T: rows in 5 groups, each row roughly a mix of its group's directions
T (157 x 10)
[[ 20  50  27  40 -22   5  21   0  11  -7]
 [ 10  23   0  62  -2  -7  23 -20  25 -16]
 [  3 -41  27  20   7 -13 -34  -5   1 -46]
 [-14 -37  32  -2  18  -3  12  15 -19  51]
 [-35 -13  -1  -2   5  54  27  27  14 -18]
 [ 17 -20  12  16  21  39  32  -7  33 -34]
 [  9 -24  -1  32 -10  21  13  12  50  37]
 [ -5 -25  54  16  19  26   6  -6  37  -4]
 [ -3  32  -4  28  14  -8 -44   1 -20 -44]
 [ 18 -20  42 -25  18 -10   4 -25  -8 -45]
 [-47 -19 -22  -7  49 -24  -4   8   2  16]
 [-28  15  10  52  17  10  27  -5 -32 -20]
 [-12 -30  12  30  13  57  20   4  18   8]
 [  4  40  18  36  20 -15   8  27  40  13]
 [  9  19  13  13 -32 -42  19   7 -27 -40]
 [ 11   8  -2  25 -32 -31  26  13 -42 -30]
 [  4  12  28  -2   8 -38  -2  19  59 -10]
 [-10  56 -13 -10   1 -15  24 -15 -39 -20]
 [ 17   5   9 -42   3 -49  -1 -23 -28 -19]
 [ -8 -36 -15 -60 -15  14 -12 -15  17   0]
 [ 32  10  28  16  -5  12   8 -47  32 -27]
 [ 30   5 -17   5  11  -6   5 -22 -13 -65]
 [ 40   3 -10  30 -20  20 -29 -11 -24  37]
 [-42  27  30  18  -1  -2  44  -3  14  23]
 [-18 -17   2 -58 -33  25 -23   3  10  -9]
 [-31  21  -4 -54  -7 -24 -25  27   6   1]
 [-42 -15   1  46   3  -5   7  11 -42  17]
 [ 16 -30  23  13  -2 -20  26  23 -39 -36]
 [-31 -25 -28  21  16 -34 -19  31 -12  25]
 [ -4   9  15 -15 -10  45  -3  15 -36 -46]
 [ 12  26  13  43 -44  34   8  -5  15  10]
 [ 10 -48 -22 -38 -26 -15 -11  -7  15  25]
 [ 29  13  33 -11 -25  -6  27 -15   6 -50]
 [-14  -1 -45   0  12  10 -33  25  17  43]
 [ 22  17  25 -37  37  26 -14   5  11  35]
 [-10 -25 -24  19  24  -8  25  35 -47   5]
 [-41  57   1   1  16 -12  20 -14 -19   9]
 [ -5  15  -7 -37   4  28  15 -37  27 -40]
 [ 17 -48 -38  10  16   5  -1 -29  19 -27]
 [-37 -11  -5  41  13  20  32  23 -32   8]
 [-46  23 -40   3  27   5   7  21   2  29]
 [ 16 -16   2  14 -32  48 -28  -5 -11  37]
 [-42 -17  -6  -8  -4 -46   8   6 -44   0]
 [ -6  50 -33 -16 -33 -28 -20 -10  -2  12]
 [  7 -38  22 -29  -5  37 -37  -8  -5  25]
 [-11  -1  60   2 -36  18  20 -21   8  -1]
 [ 22 -45   1 -34  29 -19 -12 -20  19  24]
 [-24  23 -34  17  12  -5  32 -49   9  -2]
 [-22  13  -4 -57 -14 -12  -1 -45  -9   0]
 [-43  23   9  -7 -51   9  22 -11 -12 -22]
 [ 18  29   0  19 -62   7  -2 -28   9  -9]
 [ 38 -25 -21  -9 -37  -6 -14   3 -46   4]
 [-20 -36 -18   3  -3 -40   5 -23  42 -19]
 [-31 -13  18 -36  26  22  12  30  19 -32]
 [ 18  25 -53 -28  31 -12  -6   3 -23 -15]
 [-10 -17  -3 -47 -15  13  10  10 -19  52]
 [ -1 -35   0   8 -21  22   8  16  33  52]
 [-33  12 -20  57  18   2  23  11  22   6]
 [ 40  17 -10  42  19  13  -4  13  43  -4]
 [-15 -54  11  22 -41  -3   2   1  30  -1]
 [ -5   9   0  60   5  -7  43  -8 -12 -23]
 [-41  -6 -24  32 -15 -45 -16  13   8 -16]
 [  8  17  -5  62  17 -30  23  -3 -11  16]
 [ 39  -4  16  -2  -4  37  38 -25 -30 -15]
 [-28 -26  34 -28 -26 -39   1  17  13 -14]
 [-57 -18  11  25 -16 -21  -4   4   7  35]
 [-32 -16   1  22  15  17  24  14 -52 -24]
 [-47  -3 -33  -1  31 -28 -14  -1  13  32]
 [-25   3 -15  21 -27 -20 -43   7  34 -30]
 [-26 -21  -4  26  46  -7 -24 -17   8  37]
 [ 20  36 -14 -35 -36  26  -2 -10   2 -34]
 [ 10 -12  36 -33  20  15 -19   7  41  32]
 [ 23 -12  11  18 -10 -27  29  10 -40 -43]
 [ -1  -6 -48  20  41  12   1 -26 -32 -12]
 [ -9 -70  10 -11  22 -11   3  -5  15  14]
 [-18 -31  15  51 -27 -10  36  -3   9   2]
 [ 15  18  60 -14  26  24   6 -14 -22   8]
 [  4 -12  -3  32 -53   1  17   9 -42 -14]
 [ 18 -50 -16  15  37  30  11   4 -22  15]
 [-16  27 -24  -3 -42 -36  -5  25 -33   6]
 [ 67  -5   2 -17 -11  11   4  10  -8 -32]
 [-10   5 -27  63  21   2  -5  -3  10  30]
 [-12   6  -9 -33  39  -5 -34  -9  28  38]
 [  2   6  10  44  18 -32  40   5 -25 -26]
 [ 15  59  -6   3 -11   3  -6  33  35  11]
 [ 15 -33  17 -46 -21  -1 -12  -2  45  -5]
 [ -8   7 -20 -27  28 -52 -20 -26   9  21]
 [-21 -30  -3  24  -7  36 -27 -18  13  43]
 [ 14   7  42 -16  28 -15   1 -19  39 -34]
 [  3  37   6  10  30 -13 -24  19 -19  50]
 [ 21  17 -54  11 -24  13  20 -14 -30 -17]
 [ -7  19 -10  17 -14 -14 -12   4 -17  69]
 [ 50   6 -15 -21   3  -6 -40  -8  23  31]
 [-13  27 -35 -18   7 -18 -33  -7   7  48]
 [ 19 -39  13 -17 -40  29 -15 -29 -20   1]
 [ 13  25  -1   5  60 -29   5  -5 -16 -28]
 [ 21   6 -14  22  17 -18  28  17 -57 -18]
 [ 31   7 -25 -21  32 -25 -30 -23  18  29]
 [ 14  45 -14  26  46 -19  -5   4  -1  28]
 [ 10   2 -38  19 -29  -7  33 -19  -8 -44]
 [ 20 -29  35   7 -32  34   6 -24 -30  -9]
 [ 10 -25 -11 -13 -66 -20  -1  -4  16  15]
 [-31  39  19 -19   7 -43  -7  14 -19  26]
 [  6  36  34 -26 -16  15 -16  11  47   7]
 [ -7  30 -29 -52  16 -31 -24  -1   2   0]
 [-30 -17  12  21  62  -1  -4  10 -14  19]
 [ 12  -4  22  -1 -32  33 -47 -11  11 -35]
 [ 19 -11  -9  26  19  15  23 -24  58  -1]
 [  3  35  11 -19  40 -13 -12  -7 -47 -22]
 [-36 -38   7  39  30  -8  14   2 -27  13]
 [-28  19 -20  50 -11   6  32   5  31  -9]
 [-46  -8 -14  44  35  -7   5  -6  11  25]
 [-29 -37  10   0  -3  30  32  -6 -45  -4]
 [-30  27  14  11  -1 -29  26 -14  49  16]
 [-18   0 -32 -35 -46   8 -24   2   2  32]
 [ -2   5  -6  40 -10  48 -14  22   9  39]
 [ 18 -31 -16   3  36 -10 -50  15  14 -21]
 [ 10 -60   1 -12   5 -10 -36   6  25 -20]
 [ 26  10  31  17   8  18  -5  40  -8  47]
 [ 21  -3 -43  20 -16 -38  16 -22   4  34]
 [  0 -35  19  21  -6  18  28  11  36 -41]
 [ 48  -6   6   2  -8 -38   0   0  46  19]
 [-36 -13 -24  19 -46 -24  17  -2 -28 -13]
 [-31  17 -41   4  29 -11  -9  12  -6  47]
 [ -3 -27  30  10 -28  18 -32   5  15  48]
 [-17  34 -35 -40  13   3 -26 -12  26  20]
 [-16 -13 -19 -59  15 -19   5  25   7 -28]
 [-31  46   5   6   9  12 -32  31 -26  19]
 [ 25  65  12   9   7  15   2   5   3 -30]
 [ 32 -32  16 -13 -12  20  36 -27 -23 -27]
 [ 43 -39 -20 -16  30  13 -29  -3 -21   3]
 [ -5 -18  44   4  20  32   1  23 -21 -40]
 [-20  23  40  39   2 -24   7 -15   3 -38]
 [-47  29   3   9 -14 -30   0  23 -38  -9]
 [-43   6 -27  -6  30  29  -3  16  20  35]
 [ 38 -16  39 -29 -27  25  -9 -10 -24 -12]
 [ 33 -33  24 -10  12  -9  18   3 -23 -49]
 [ -5 -11 -38 -21 -40  -7 -25 -22 -14 -36]
 [  9 -26  16   1   3   7  45   1  39  42]
 [-60 -23 -37  10  15 -14   9  -6  11  12]
 [ 17  -6   4  38 -47  30  23 -15 -22 -12]
 [ 57  39 -20   0 -10 -22 -10   9   9  17]
 [-14 -52  41  18  27   9  11  12  -9 -19]
 [ -4  11  -1  54  19  20  35  33 -11 -10]
 [  3 -35  10 -20  19  14 -46 -12 -11  40]
 [-21  40 -10 -10  -6 -40 -27  11 -31  25]
 [ 36 -13 -23  18 -44  15  13  -8 -37 -16]
 [  7  14 -16   1 -18 -40  -3 -15  46  39]
 [  2   2  32 -42 -12  -5  46 -26  25  -1]
 [-52   9 -18  -8 -25 -16  15 -34 -25  17]
 [-10  55  12   2  -8 -26 -18  28 -15  32]
 [-12  13 -29  -1 -14  32 -26 -14  23  50]
 [ 13  53 -20 -22  10  28 -11 -23 -29 -11]
 [ 14 -65 -17  -3  -1 -12 -13  -2  16 -34]
 [-15  -7  46  25 -39   5  19   3  16 -35]
 [-50   7  21 -18 -49 -19  15  -1  -8   1]
 [-47 -12  36  27  37  -8   1   4  18  12]]
one row of each group, then the others: which group is each in?
[-21   1  36 -20   8 -26 -44  -6  -8 -38] => C
[ 53  -1   0  24 -41 -31  11   7   8   5] => L
[-44  38 -11  10   7 -34  18   0  34   3] => S
[ 12  26  32 -26   7 -32  -5 -22  26 -40] => W
[ 27  13   8 -21   6  21  10 -26  50 -34] => D

[ 12  -7 -13  43  26 -41  22 -16  14  29] => L
[-41   9 -45 -13  31  18  15  28  -5   9] => W
[-34 -21  16 -14  10 -20 -24  26  20  47] => C
[ 10 -14  34 -49   6 -12 -40  -5  25   4] => W
[  6  15  33  31  19 -17   8  43  37   1] => D
[-11  18  -3 -22   9 -39  37  10   2 -48] => S
[-15 -33  19  10  52   2  28  27  -8 -16] => W
[  0   4 -18 -17  11 -25 -16  -5  15 -67] => D
[ 19 -11 -15 -33  -3  35 -15  18 -48 -21] => L
[-41   6   8  39 -12 -43   5  -2 -13 -29] => C
[-33  18  25   1  16 -25  29 -11  21  44] => D
[-26 -22 -11 -40   1 -13 -20 -12  39  35] => L
[ 23   6 -26 -51   3  34  -2 -16  -9 -32] => L
[ 25  -2  50 -47 -13   5  -1  -8  -5 -27] => S
[ 46  23 -30  24  34  -8  18  -9 -25  -3] => L
